M =
3	2	4	6	4	8	3	3
4	5	4	4	4	6	2	5
4	6	4	5	4	5	6	2
3	5	3	6	3	7	3	4
3	4	3	7	3	6	3	7
3	5	3	6	3	7	4	2
3	2	4	5	3	8	6	5
2	3	3	8	3	7	6	3
M[0][0] = 3
M[7][4] = 3
M[3][7] = 4
M[6][0] = 3
M[7][0] = 2
M[7] = [2, 3, 3, 8, 3, 7, 6, 3]
M[6][6] = 6
M[4][6] = 3
M[1][6] = 2
M[0][4] = 4
M[5] = [3, 5, 3, 6, 3, 7, 4, 2]
M[1][0] = 4
M[6][1] = 2
M[2][4] = 4
M[6][3] = 5
M[3][6] = 3
M[2][3] = 5
M[5][3] = 6

X = ((0.18, 0.19, 0.01, 0.26, -0.07, 0.02, -0.13, -0.23, 0.02, 0.06, 0.07), (-0.03, -0.10, 0.11, -0.06, -0.09, -0.03, 0.00, -0.04, -0.02, -0.09, -0.12), (-0.09, 0.01, -0.19, -0.05, 0.06, -0.07, -0.14, -0.04, -0.09, 0.03, -0.06))
X[0, 0] => 0.18
X[0, 3] => 0.26
X[:, 5] => [0.02, -0.03, -0.07]
X[2, 10] => -0.06
X[0, 4] => -0.07
X[:, 8] => [0.02, -0.02, -0.09]
X[1, 0] => -0.03
X[1, 8] => -0.02
X[1, 1] => -0.10
X[0, 2] => 0.01
X[1, 9] => -0.09
X[1, 7] => -0.04
X[1, 2] => 0.11
X[:, 9] => [0.06, -0.09, 0.03]
X[:, 10] => [0.07, -0.12, -0.06]
X[1, 10] => -0.12
X[2] => [-0.09, 0.01, -0.19, -0.05, 0.06, -0.07, -0.14, -0.04, -0.09, 0.03, -0.06]
X[1, 5] => -0.03
X[1, 4] => -0.09
X[2, 5] => -0.07
X[1, 6] => 0.00
X[1] => [-0.03, -0.10, 0.11, -0.06, -0.09, -0.03, 0.00, -0.04, -0.02, -0.09, -0.12]
X[:, 1] => [0.19, -0.10, 0.01]
X[0, 10] => 0.07
X[0] => [0.18, 0.19, 0.01, 0.26, -0.07, 0.02, -0.13, -0.23, 0.02, 0.06, 0.07]
X[2, 2] => -0.19

data =
[[-291  -88 -307  104 -311   96 -282  -16 -310  397 -617 -516  -26  102]
 [ 250  266  -24 -365 -431  474  306  312 -423  297 -619  -55  -79  423]
 [-178 -334   70 -330  273 -275 -130 -361  741   28 -611 -385  130 -210]]
Rows and columns are counted from 0.
(0, 0) -> -291
(2, 12) -> 130
(2, 3) -> -330
(2, 10) -> -611
(1, 7) -> 312
(0, 3) -> 104
(0, 9) -> 397
(1, 5) -> 474
(2, 9) -> 28
(0, 11) -> -516
(0, 10) -> -617
(1, 2) -> -24
(1, 3) -> -365
(1, 0) -> 250
(0, 4) -> -311
(1, 8) -> -423

arr = [1073, 3666, 8091, 7227, 9123, 2730]
arr[-6] -> 1073
arr[-1] -> 2730
arr[-5] -> 3666

m =
[[-12.4, 0.8, 14.6, -8.7],
 [3.2, 8.5, 6.9, 8.2]]
Indices start at 0.
row 0 col 0 = -12.4
row 1 col 0 = 3.2
row 0 col 3 = -8.7
row 0 col 1 = 0.8
row 1 col 2 = 6.9

W =
array([[ 5.31,  4.10,  3.94,  4.32, -4.42, -6.96,  4.56],
       [ 4.19, -1.31, -2.73, -3.70, -2.37, -0.43, -3.85]])
W[0,0] -> 5.31
W[1,5] -> -0.43
W[0,6] -> 4.56
W[0] -> [5.31, 4.10, 3.94, 4.32, -4.42, -6.96, 4.56]
W[1] -> [4.19, -1.31, -2.73, -3.70, -2.37, -0.43, -3.85]
W[0,2] -> 3.94
W[0,1] -> 4.10
W[0,5] -> -6.96
W[0,4] -> -4.42
